In the data rows, 50 means zero.
Every row has a hidden score from 0 to 20. What is each row's score? 10 is about the middle. The score is a weighted sum of the row's numbers plus the product of two more (or one squared), each taken from its middle value.
tensor([39, 48, 36, 60, 49, 55, 42, 54, 46, 37, 53, 54, 39, 43, 45, 55]) -> 9
tensor([32, 49, 38, 59, 51, 61, 37, 50, 48, 33, 50, 60, 44, 38, 50, 58]) -> 12
tensor([32, 48, 40, 57, 48, 61, 32, 48, 49, 25, 47, 62, 44, 36, 53, 59]) -> 12
tensor([31, 49, 40, 57, 48, 62, 31, 48, 49, 22, 46, 64, 46, 35, 53, 58]) -> 13
tensor([36, 66, 38, 38, 52, 32, 37, 73, 34, 36, 53, 76, 37, 36, 38, 57]) -> 9
tensor([39, 51, 41, 58, 50, 62, 41, 56, 46, 26, 48, 65, 42, 41, 46, 56]) -> 13
tensor([37, 64, 39, 38, 55, 35, 37, 69, 35, 32, 54, 72, 40, 41, 37, 56]) -> 8
tensor([38, 64, 40, 38, 54, 36, 36, 66, 38, 32, 54, 68, 41, 41, 37, 55]) -> 7
tensor([49, 58, 44, 47, 56, 61, 48, 57, 48, 37, 45, 62, 42, 46, 40, 50]) -> 12
tensor([53, 60, 43, 48, 57, 64, 48, 56, 50, 39, 44, 61, 43, 47, 39, 49]) -> 13
tensor([52, 62, 43, 47, 57, 65, 46, 56, 50, 39, 44, 60, 45, 46, 38, 50]) -> 13
tensor([54, 63, 45, 49, 55, 65, 49, 57, 51, 40, 45, 59, 45, 46, 38, 51]) -> 13
tensor([58, 64, 48, 49, 54, 62, 52, 60, 51, 47, 46, 56, 45, 51, 41, 53]) -> 12
tensor([34, 54, 43, 54, 44, 58, 61, 44, 64, 50, 57, 51, 56, 52, 46, 56]) -> 11
tensor([49, 54, 49, 49, 51, 53, 66, 28, 73, 60, 55, 47, 59, 59, 55, 57]) -> 8
tensor([66, 41, 62, 44, 52, 47, 65, 22, 75, 64, 35, 43, 66, 59, 69, 46]) -> 10
tensor([74, 48, 68, 51, 48, 51, 37, 46, 51, 82, 45, 46, 53, 68, 46, 43]) -> 13
tensor([74, 47, 71, 56, 43, 49, 35, 41, 50, 86, 45, 44, 56, 71, 44, 44]) -> 13
tensor([68, 44, 78, 60, 42, 51, 31, 34, 43, 80, 42, 51, 56, 70, 45, 55]) -> 15
tensor([38, 56, 48, 50, 39, 63, 66, 20, 65, 69, 63, 59, 65, 48, 67, 74]) -> 12
tensor([28, 58, 46, 49, 33, 69, 64, 17, 61, 75, 68, 66, 67, 44, 78, 81]) -> 13
tensor([42, 45, 72, 69, 42, 47, 49, 23, 43, 58, 31, 57, 39, 55, 61, 56]) -> 14
tensor([40, 48, 60, 74, 38, 40, 61, 38, 35, 48, 39, 56, 38, 51, 41, 71]) -> 15
tensor([32, 67, 30, 44, 43, 64, 65, 57, 21, 43, 65, 69, 49, 45, 57, 69]) -> 8
tensor([34, 64, 32, 44, 44, 59, 60, 65, 16, 39, 63, 69, 47, 41, 51, 66]) -> 9
tensor([50, 48, 54, 84, 48, 38, 65, 48, 36, 42, 60, 39, 41, 60, 37, 61]) -> 8
tensor([48, 46, 56, 78, 49, 37, 65, 54, 37, 51, 64, 39, 42, 60, 43, 64]) -> 8
tensor([51, 46, 55, 72, 49, 40, 65, 59, 40, 60, 66, 45, 43, 61, 43, 63]) -> 9
tensor([55, 45, 52, 67, 48, 45, 65, 61, 42, 62, 64, 45, 40, 62, 39, 62]) -> 9
tensor([55, 52, 51, 67, 51, 50, 66, 60, 42, 58, 62, 45, 37, 59, 37, 63]) -> 9
tensor([54, 62, 48, 59, 60, 60, 60, 63, 41, 47, 61, 52, 39, 57, 37, 54]) -> 10
tensor([46, 56, 40, 39, 49, 61, 52, 58, 22, 28, 68, 61, 48, 56, 40, 59]) -> 4
tensor([44, 56, 40, 40, 45, 61, 52, 61, 18, 24, 66, 60, 47, 57, 42, 65]) -> 4
tensor([64, 67, 43, 53, 62, 73, 56, 65, 44, 37, 58, 55, 39, 53, 37, 49]) -> 10
tensor([37, 57, 43, 42, 48, 50, 44, 54, 29, 28, 59, 58, 47, 48, 38, 68]) -> 7
tensor([60, 65, 43, 49, 58, 68, 55, 61, 50, 39, 50, 56, 41, 54, 39, 49]) -> 11
tensor([56, 63, 45, 47, 58, 64, 50, 59, 51, 39, 45, 59, 43, 50, 39, 52]) -> 12
tensor([55, 62, 44, 49, 56, 65, 48, 57, 50, 40, 45, 60, 44, 47, 37, 51]) -> 13
tensor([51, 61, 43, 52, 56, 63, 50, 56, 49, 42, 46, 61, 43, 46, 39, 51]) -> 13
tensor([49, 58, 44, 55, 54, 60, 52, 57, 51, 46, 47, 59, 42, 45, 40, 52]) -> 13
tensor([42, 54, 40, 51, 53, 46, 45, 60, 47, 42, 52, 64, 48, 43, 42, 51]) -> 12
tensor([46, 52, 41, 52, 54, 45, 50, 57, 50, 44, 51, 64, 47, 45, 40, 47]) -> 12
tensor([53, 49, 41, 51, 56, 43, 55, 52, 53, 48, 49, 61, 46, 43, 40, 42]) -> 12
tensor([51, 27, 39, 66, 51, 37, 54, 54, 56, 59, 49, 41, 41, 52, 57, 51]) -> 7
tensor([48, 24, 44, 69, 55, 37, 52, 52, 54, 62, 45, 39, 42, 55, 61, 49]) -> 8
tensor([44, 23, 44, 70, 53, 38, 52, 52, 52, 61, 46, 38, 44, 55, 59, 51]) -> 9
tensor([40, 27, 44, 72, 50, 38, 50, 52, 52, 60, 47, 35, 44, 52, 55, 54]) -> 10
tensor([36, 32, 43, 69, 50, 42, 51, 55, 52, 55, 51, 32, 46, 49, 46, 54]) -> 12
tensor([58, 60, 36, 43, 49, 60, 47, 67, 41, 46, 58, 62, 47, 35, 53, 32]) -> 5
tensor([59, 64, 34, 41, 44, 61, 46, 75, 38, 42, 63, 61, 48, 32, 58, 37]) -> 3
tensor([44, 56, 29, 56, 61, 46, 51, 61, 43, 29, 56, 20, 54, 38, 33, 56]) -> 18
tensor([44, 57, 29, 51, 67, 46, 52, 62, 42, 22, 55, 24, 55, 41, 33, 53]) -> 18
tensor([51, 63, 36, 45, 33, 56, 37, 74, 50, 41, 65, 54, 51, 32, 64, 54]) -> 1
tensor([42, 58, 47, 39, 46, 53, 56, 49, 60, 31, 37, 33, 63, 46, 33, 41]) -> 15
tensor([58, 28, 67, 51, 46, 40, 50, 34, 65, 60, 36, 21, 77, 58, 57, 30]) -> 17
tensor([60, 22, 67, 56, 45, 35, 47, 35, 63, 65, 37, 26, 73, 59, 59, 29]) -> 14
tensor([63, 20, 65, 62, 46, 33, 45, 36, 61, 74, 36, 33, 67, 61, 60, 29]) -> 10
tensor([67, 40, 55, 43, 62, 46, 60, 32, 70, 65, 30, 57, 54, 50, 64, 31]) -> 12
tensor([66, 42, 52, 47, 61, 43, 63, 31, 70, 63, 32, 55, 55, 54, 62, 37]) -> 11
tensor([62, 45, 49, 57, 48, 44, 52, 55, 55, 66, 49, 49, 42, 50, 49, 49]) -> 9
tensor([60, 55, 48, 55, 50, 53, 52, 58, 56, 62, 49, 51, 42, 50, 41, 49]) -> 11
tensor([63, 65, 49, 52, 57, 62, 55, 62, 51, 54, 54, 53, 41, 56, 41, 52]) -> 11
tensor([38, 55, 44, 46, 43, 51, 54, 44, 42, 36, 55, 51, 52, 54, 39, 67]) -> 7
tensor([80, 75, 45, 42, 60, 80, 56, 62, 54, 44, 55, 49, 42, 51, 41, 47]) -> 8
tensor([83, 78, 46, 41, 59, 82, 57, 64, 54, 44, 58, 49, 42, 50, 44, 46]) -> 6
tensor([77, 77, 50, 50, 61, 77, 54, 64, 49, 44, 56, 49, 40, 54, 37, 51]) -> 9
tensor([33, 56, 46, 45, 42, 54, 57, 45, 32, 33, 59, 50, 53, 57, 42, 73]) -> 6
tensor([42, 53, 47, 50, 45, 53, 54, 43, 39, 37, 56, 49, 53, 52, 41, 65]) -> 9
tensor([67, 59, 58, 56, 59, 54, 56, 61, 45, 63, 52, 51, 41, 61, 39, 62]) -> 12
tensor([66, 51, 59, 61, 57, 48, 58, 61, 44, 66, 54, 49, 44, 63, 42, 60]) -> 11
tensor([64, 48, 59, 67, 56, 42, 59, 61, 43, 65, 57, 46, 45, 64, 43, 59]) -> 10
tensor([59, 45, 59, 74, 50, 38, 60, 57, 40, 65, 62, 43, 45, 64, 44, 62]) -> 8
tensor([53, 46, 55, 79, 48, 34, 65, 59, 36, 57, 62, 41, 43, 61, 43, 61]) -> 8
tensor([46, 47, 54, 84, 40, 41, 63, 50, 35, 51, 64, 40, 39, 55, 37, 64]) -> 8
tensor([40, 47, 54, 81, 33, 44, 61, 47, 36, 48, 61, 46, 34, 50, 34, 71]) -> 10
tensor([38, 66, 31, 39, 48, 73, 67, 51, 34, 50, 65, 66, 53, 41, 62, 54]) -> 8
tensor([32, 48, 52, 79, 41, 57, 48, 45, 33, 44, 49, 48, 28, 39, 39, 61]) -> 13
tensor([29, 53, 51, 75, 44, 58, 44, 48, 34, 43, 50, 44, 30, 39, 40, 60]) -> 11
tensor([32, 80, 32, 24, 44, 85, 61, 49, 44, 58, 73, 66, 59, 39, 78, 60]) -> 7
tensor([33, 56, 45, 71, 44, 55, 49, 50, 47, 42, 52, 29, 47, 39, 26, 55]) -> 15
tensor([34, 60, 42, 55, 41, 54, 52, 48, 51, 37, 48, 25, 55, 40, 25, 55]) -> 15
tensor([37, 55, 42, 55, 44, 52, 52, 48, 54, 43, 49, 21, 56, 43, 26, 51]) -> 13
tensor([52, 61, 35, 46, 43, 61, 44, 67, 48, 46, 61, 58, 51, 36, 59, 43]) -> 4
tensor([45, 34, 50, 52, 51, 42, 53, 47, 59, 49, 46, 23, 67, 54, 39, 40]) -> 18
tensor([60, 66, 46, 28, 59, 55, 49, 55, 57, 60, 54, 55, 46, 45, 55, 28]) -> 6
tensor([64, 63, 49, 26, 61, 52, 50, 52, 60, 64, 51, 56, 43, 47, 56, 28]) -> 8
tensor([45, 22, 58, 43, 59, 29, 46, 37, 64, 54, 31, 39, 65, 63, 69, 43]) -> 10
tensor([60, 63, 44, 28, 60, 39, 53, 56, 53, 56, 54, 58, 41, 45, 52, 38]) -> 4
tensor([56, 60, 42, 34, 57, 37, 52, 59, 49, 50, 53, 62, 41, 42, 47, 43]) -> 5
tensor([32, 41, 47, 58, 56, 44, 47, 38, 58, 45, 45, 50, 43, 50, 55, 49]) -> 9
tensor([34, 46, 39, 59, 53, 57, 42, 46, 52, 39, 49, 57, 41, 46, 49, 53]) -> 11
tensor([40, 46, 37, 61, 50, 57, 42, 54, 48, 37, 53, 55, 40, 43, 44, 56]) -> 10
tensor([42, 60, 36, 37, 52, 42, 43, 68, 33, 35, 58, 77, 41, 43, 39, 51]) -> 9
tensor([42, 60, 36, 35, 51, 45, 42, 69, 28, 31, 61, 75, 42, 43, 39, 56]) -> 7
